[ 95 178 158 159 167]  <46>
[ 79 123 117 131 139]  <112>
[118 131 134 113 159]  <23>
which: [117 131 139] | <112>
which: [ 79 123] | <112>
where: [178] | <46>, 1
which: [117 131] | <112>
which: [159 167] | <46>

[137 143 142 134 135 146 136 133 143 143 133 137 134 131 132 149 131 130
 134 137 132 131 131 133 131 148 131 137 136 132 144 131 130 147 134 130
 140 133 133 138 132 131 130 134]  <196>
[136 135 133 136 140 147 142 138 131 135 134 131 131 144 147 135 155 142
 148 132 135 133 135 146 139 133 131 131 131 140 141 135 132 151 134 135
 132 143 139 132 134 140 140 136]  <27>
[130 134 135 157 132 134 142 137 145 131 132 135 130 136 135 141 133 145
 141 137 136 134 134 130 138 132 136 135 134 137 139 131 153 140 133 138
 136 166 144 131 148 134 136 130]  <112>
[173 141 130 134 136 135 134 142 133 135 140 132 133 142 138 140 144 143
 132 131 132 138 149 130 137 141 130 146 140 135 182 134 133 135 147 131
 140 134 148 159 131 138 140 129]  <209>
[135 135 134 130 140 131 132 171 132 139 138 135 133 133 145 166 133 136
 135 141 132 136 129 129 145 138 134 138 150 143 131 136 145 136 134 142
 141 136 136 135 131 137 134 140]  <46>
[142 140 135 131 132 154 140 136 137 131 134 137 142 134 142 137 136 141
 130 178 143 132 148 136 134 133 135 131 136 131 134 141 131 139 135 153
 137 143 132 139 138 129 137 140]  <162>
[136 135 134 132 140 150 134 138 137 136 133 130 136 143 132 138 167 133
 138 135 136 131 165 131 143 130 134 139 131 129 142 134 134 135 150 141
 133 139 136 136 138 132 134 131]  <12>
[146 143 140 147 136 135 147 135 131 139 141 131 153 130 141 131 129 150
 132 146 143 141 147 135 136 140 133 130 138 131 136 136 139 134 130 133
 141 136 137 131 139 136 140 132]  <61>
[133 134 154 133 136 141 132 144 134 132 130 133 137 153 137 132 132 138
 138 135 130 144 135 138 144 142 132 140 142 131 130 130 133 137 179 131
 139 138 130 141 133 132 136 133]  <11>
[131 141 131 142 137 136 138 132 143 157 134 138 138 139 135 131 132 139
 143 130 139 142 133 139 143 134 129 136 131 147 140 136 135 136 133 141
 135 135 137 134 133 137 142 132]  <25>
[135 130 133 132 134 130 132 139 135 133 133 146 133 139 132 152 131 134
 136 142 132 143 131 145 135 136 141 136 134 139 138 138 131 133 148 134
 138 138 133 134 134 134 132 134]  <127>
which: [143 132 139] | <162>
which: [136 135 134 132 140 150 134 138 137 136 133 130 136 143 132 138 167 133
 138 135 136 131 165 131 143 130 134 139 131 129 142 134 134 135 150 141
 133 139 136 136 138 132 134 131] | <12>
which: [135 130 133 132 134 130 132 139 135 133 133 146 133 139 132 152 131 134
 136 142 132 143 131 145 135 136 141 136 134 139 138 138 131 133 148 134
 138 138 133 134 134 134 132 134] | <127>
where: [165] | <12>, 22
which: [134 137 132 131 131 133] | <196>

[144 138 138 141 140 137 139 139 140 140 142 138 138 137 140 135 139 135
 135 139 142 138 135 137]  <11>
[111  92 107 136 151 116 151 131 130  98 157 142 151 110 121 104 144  95
 145 113 148 112 153 120]  <25>
[103 132 105 137 148 137 123 110  92 119 114  85 122 122 123 157 136 134
 151 128  88 114 152 108]  <162>
[146 134 108 135 142 111 107 104  98 132 142 101 112 127 121 112 119 128
 101 121 117 128 109 112]  <196>
[139 136 136 139 139 137 140 139 139 137 139 138 139 136 138 137 139 135
 138 138 139 136 137 137]  <27>
[137 134 134 136 136 134 135 135 135 135 138 135 135 135 135 132 135 133
 133 134 137 135 134 134]  <112>
[120 126 117 129 136 126 129 123 119 122 129 121 130 125 126 135 131 128
 138 126 119 123 136 124]  <23>
[129 121 128 120 117 120 125 128 133 124 126 134 125 123 124  99 121 119
 118 123 133 125 116 127]  <209>
which: [144 138 138 141 140 137 139 139 140 140 142 138 138 137 140 135 139 135
 135 139 142 138 135 137] | <11>
which: [139 136 137 137] | <27>

[149 118 162 107 126 135 144 136 127 121 182 131]  <12>
[119 127 128 128 129 127 127 128 128 128 127 129]  <11>
[130 126 132 127 132 123 131 126 126 130 126 135]  <209>
[128 124 136 127 126 156 109 146 135 165 127 139]  <23>
[137 127 131 131 123 133 150 139 129 135 133 129]  <196>
where: [144] | <12>, 6
which: [126 130] | <209>
where: [118] | <12>, 1

[131 120 130 104 132 134 134 129 134 122 131 126 132 125 131 129 130 122
 119 117 149 124 116 131 125 134 123 114 147 113 131]  <61>
[122 115 135 115 147 139 141 131 131 154 128 133 131 127 127 155 112 135
 127 141 134 126 122 133 127 123 134 119  99 102 140]  <27>
[131 120 126 104 132 134 134 129 134 122 131 126 132 125 131 129 130 122
 119 117 149 124 116 131 125 134 123 114 147 113 131]  <25>
[135 129 128 126 101 123 138 129 127 140 135 126 141 124 128 139 133 136
 128 147 141 130 119 132 127 124 122 149 108 115 132]  <127>
[123 123 132 125  99 134 131 129 128 132 134 127 130 135 117 135 145 140
 136 126 141 130 122 117 127 130 133 171 138 119 131]  <162>
which: [131 120 130 104 132 134 134 129 134 122 131 126 132 125 131 129 130 122
 119 117 149 124 116 131 125 134 123 114 147 113 131] | <61>
which: [127 123 134 119  99 102] | <27>
which: [130 104 132 134 134 129 134] | <61>
which: [130 119] | <127>

[127 118 108 127 127 127 128 124 128 112 127 120 130 123 133 131 134 127
 126 137 113 142 123 118 130 132 126 124 128 123 129 120 128 122 128 106
 125] : <61>
[121 133 125 128 128 127 129 129 128 120 133 130 131 123 139 125 122 127
 129 125 116 129 123 119 124 132 130 136 124 125 127 127 129 119 128 114
 126] : <12>
[146 127 149 127 128 123 125 147 126 115 134 142 136 139 166 129 119 132
 131 117 135 120 131 134 132 136 131 152 130 126 129 131 134 138 131 147
 132] : <27>
[113 125 128 130 128 120 128 124 130 125 134 140 116 138 124 147 132 132
 128 125 144 134 137 153 127 118 127 116 123 127 127 141 120 129 128 146
 141] : <127>
[107 129 100 127 129 122 135 115 129 103 125 135 113 114 172 122 117 128
 125 121 118 147 124 126 128 131 127 150 129 130 128 131 133 118 123 120
 128] : <162>
[129 133 128 129 126 127 124 129 126 132 127 124 127 124 129 125 126 129
 131 132 121 134 128 130 128 126 127 132 126 132 127 122 132 125 128 128
 130] : <11>
[134 123 113 126 128 141 112 132 128 127 134 100 131 117 123 146 139 146
 131 125 130 133 127 123 139 123 127 114 141 120 129 151 127 123 124 127
 125] : <209>
[128 122  98 127 128 115 137 131 127 107 133 139 126 132 139 135 129 116
 119 120 120 142 125 126 131 127 128 123 132 126 129 134 123 122 126 116
 128] : <112>
[144 127 135 125 128 118 131 127 126 127 131 142 132 117  96 122 111 119
 128 106 107  97 123 113 120 120 126 124 133 126 129 131 130 120 126 112
 117] : <25>
[160 125 121 125 129 112 135 139 128 122 130 149 150 132 123 128 151  96
 138 138 120 145 124 130 127 138 132 109 122 126 128 110 118 145 127 107
 132] : <46>
which: [146 127 149 127 128 123 125 147 126 115 134 142 136 139 166 129 119 132
 131 117 135 120 131 134 132 136 131 152 130 126 129 131 134 138 131 147
 132] | <27>
which: [134 123 113 126 128 141 112 132 128 127 134 100 131 117 123 146 139 146
 131 125 130 133 127 123 139 123 127 114 141 120 129 151 127 123 124 127
 125] | <209>
which: [113 126 128] | <209>
which: [127 118 108 127 127 127 128 124 128 112 127 120 130 123 133 131 134 127
 126 137 113 142 123 118 130 132 126 124 128 123 129 120 128 122 128 106
 125] | <61>
which: [160 125 121 125 129 112 135 139 128 122 130 149 150 132 123 128 151  96
 138 138 120 145 124 130 127 138 132 109 122 126 128 110 118 145 127 107
 132] | <46>

[127 126 128 128 129 128 123 127 126 127 127 128 126 128 120 125 130 131
 120 127 126 123 131 131 129 127] -> <112>
[129 127 127 127 127 127 125 128 127 127 128 128 127 127 123 125 127 129
 124 128 126 130 144 127 133 125] -> <25>
[124 120 125 127 124 118 142 121 135 115 131 124 130 127 144 130 120 102
 123 119 138 135  99 115 117 131] -> <61>
[116 101 117 112 118 107 113 104 117  98 129 105 119 121 107 114 123  93
  77 103 129 109  90 117 105 124] -> <12>
[129 127 127 127 127 127 125 128 127 127 128 128 127 127 123 125 127 129
 124 128 126 126 130 129 128 127] -> <127>
[146 134 127 127 127 127 140 145 139 160 122 146 130 133 142 136 122 156
 174 170 138 131 161 135 142 130] -> <46>
[128 127 127 128 128 123 131 128 131 126 129 127 129 129 131 129 126 124
 126 123 131 130 123 126 128 128] -> <209>
[121 123 121 127 124 122 134 123 129 112 132 126 131 128 138 127 125 108
 115 111 132 132 104 120 120 132] -> <23>
which: [129 127 127 127 127 127 125 128 127 127 128 128 127 127 123 125 127 129
 124 128 126 126 130 129 128 127] | <127>
which: [129 124 128 126 126] | <127>

[129 128 134 120 134 128 138 129 122 125 134 127 138 126 143 129 122 146
 116 135 138 133 123 128] -> <112>
[130 128 129 130 123 128 138 125 133 122 132 123 122 124 129 127 130 136
 123 131 135 124 125 128] -> <46>
[128 128 126 129 124 129 102 128 126 107 127 127 140 114 145 119 115 134
 141 132 135 136 125 126] -> <25>
where: [140] | <25>, 12
which: [130 128 129 130 123 128 138 125 133 122 132 123 122 124 129 127 130 136
 123 131 135 124 125 128] | <46>

[133 135  89 159 166 103 114 116]  <112>
[ 89 156 166 135 134 103 126 130]  <127>
[133 131 159 135 166 103 126 130]  <46>
which: [156 166 135] | <127>
which: [ 89 156 166 135 134 103 126 130] | <127>
which: [131 159 135 166 103] | <46>
which: [ 89 159 166] | <112>
where: [131] | <46>, 1

[145 137 158 121 112 139 127 109 122 139 143 137 105 136 132 115 133 169
 156 120 139 126  97 133 106 115 131 143 146 144 116 140 133 120 137 127
 119 131 109 151  98 134 116 125 129 154 129]  <162>
[140 133 147 124 144 135 126 114 123 135 138 134 111 134 131 117 131 157
 147 122 138 129 108 132 113 120 130 139 140 140 120 136 133 123 135 127
 121 130 154 151 109  98 134 116 129 125 127]  <11>
[139 138 156 124 112 138 133 112 122 138 139 136 111 135 132 124 132 157
 150 123 131 121 101 132 111 114 131 141 144 136 118 135 128 118 137 125
 121 132 113 148 107 134 117 132 126 149 134]  <25>
[137 102 144 129 116 133 129 108 114 137 135 136 117 134 133 120 132 147
 146 120 134 128 105 132 118 123 131 137 140 133 122 130 126 122 139 123
 121 130 124 143 120 134 122 128 122 137 132]  <12>
which: [137 102 144 129 116 133 129 108 114 137 135 136 117 134 133 120 132 147
 146 120 134 128 105 132 118 123 131 137 140 133 122 130 126 122 139 123
 121 130 124 143 120 134 122 128 122 137 132] | <12>
which: [137 105] | <162>
which: [133 169 156 120 139 126  97 133 106 115] | <162>
which: [116 129] | <11>
which: [109 151  98 134 116 125 129 154] | <162>
which: [145 137 158 121 112] | <162>

[135 123 129 133 136 118 133 127 129 126 134 133 124 135 116 131 135 135
 131 124 134 127 124 134 126 120 131 126 127 121 135 133 129 133 128 128
 121 125 136 127 123 129 122 126 133 129 122 125 135 105 136 137 125 118
 128 123 127 118] -> <112>
[129 133 136 118 133 127 129 126 134 133 124 135 125 135 116 130 135 135
 131 124 134 126 124 138 126 120 131 126 127 121 135 133 129 133 128 128
 121 125 136 127 131 127 122 127 133 129 125 125 135 132 136 137 128 118
 128 123 127 118] -> <23>
[135 123 128 132 136 118 133 127 129 126 134 133 125 135 116 130 135 135
 131 124 134 126 124 134 126 120 131 126 127 114 135 133 129 133 128 128
 121 125 136 147 123 127 122 127 133 129 125 125 135 132 136 137 125 117
 152 123 127 118] -> <25>
[125 136 147 125 127 118 133 127 129 124 134 133 124 135 116 131 135 135
 116 124 134 127 124 134 126 120 131 126 127 121 135 133 129 133 128 128
 121 125 136 127 123 127 123 132 133 129 120 125 135 132 148 145 125 118
 127 118 127 118] -> <162>
[135 123 129 132 136 118 133 127 129 126 134 133 124 135 117 130 135 135
 131 124 135 126 124 134 126 120 131 129 127 122 135 133 133 133 128 128
 121 125 136 127 123 127 122 126 133 129 125 125 135 132 136 137 125 118
 127 124 127 118] -> <46>
[135 123 129 131 136 118 133 127 129 126 134 133 124 135 116 130 135 135
 131 124 135 127 124 134 126 120 131 126 127 121 135 133 129 133 128 128
 121 125 136 127 123 135 122 126 133 129 125 125 135 132 143 137 125 118
 127 115 128 118] -> <209>
[135 123 129 132 136 118 133 127 129 126 134 133 117 135 116 130 135 169
 131 124 134 126 124 130 126 120 131 126 127 121 135 133 129 133 128 129
 121 125 139 127 123 127 122 127 132 129 125 125 135 132 136 134 125 118
 128 123 127 118] -> <127>
[135 123 129 132 136 118 133 126 129 126 134 133 125 135 116 130 135 135
 131 124 134 127 124 134 126 120 131 126 127 121 134 133 129 133 128 128
 121 125 136 127 123 127 123 126 133 129 120 125 135 132 136 137 125 118
 128 123 127 118] -> <27>
which: [129 132 136 118 133 127 129 126 134 133 124 135] | <46>
which: [125 136 147 123 127] | <25>
which: [135 123 129 132 136 118 133 127 129 126 134 133 117 135 116 130 135 169
 131 124 134 126 124 130 126 120 131 126 127 121 135 133 129 133 128 129
 121 125 139 127 123 127 122 127 132 129 125 125 135 132 136 134 125 118
 128 123 127 118] | <127>

[127 149 140 124 109 105 129] : <27>
[ 88  98 139 131  83 143 142] : <127>
[131 133 135 132 112 130 127] : <196>
[128 132 127 123 168 114 119] : <25>
[128 114 137 126  89 122 137] : <61>
[131 112 142 139  93 124 149] : <11>
[134 140 142 135 148 133 134] : <112>
[130 116 141 135 118 123 139] : <162>
[133 104 130 144 151 144 142] : <23>
[133 143 152 128 114 123 145] : <46>
[128 121 125 131 137 125 127] : <12>
which: [131 133 135 132] | <196>
where: [105] | <27>, 5
where: [126] | <61>, 3
where: [89] | <61>, 4

[133 147 161 125 170 138 128 108 112 120]  <196>
[148 150 129 138 137 133 134 130 130 120]  <162>
[124 140 166 119 173 138 125 104 109 122]  <112>
[151 163 151 136 165 140 134 117 119 115]  <12>
[106 100 116 119 105 120 122 133 131 138]  <209>
[154 144 102 145 132 126 136 147 144 123]  <127>
[137 136 123 134 125 129 131 132 132 126]  <27>
which: [132 126 136 147] | <127>
where: [154] | <127>, 0

[142 133 151 103 158 105 136 102 140] = <61>
[148 114 131 118 145  83 139 109 136] = <27>
[137 128 134 107 156 110 148  89 133] = <127>
[101 139 145 126 102 168 128 133 117] = <23>
[124 136 133 141 113 109  97 168 130] = <196>
[115 153 159 109 135 102 144 150 134] = <46>
[110 143 145 121 122 179 118 123 124] = <12>
[127 108  98 150 104 100 142 142 118] = <162>
where: [89] | <127>, 7
which: [179 118 123 124] | <12>
which: [104 100 142] | <162>
where: [141] | <196>, 3
where: [179] | <12>, 5
which: [133 117] | <23>

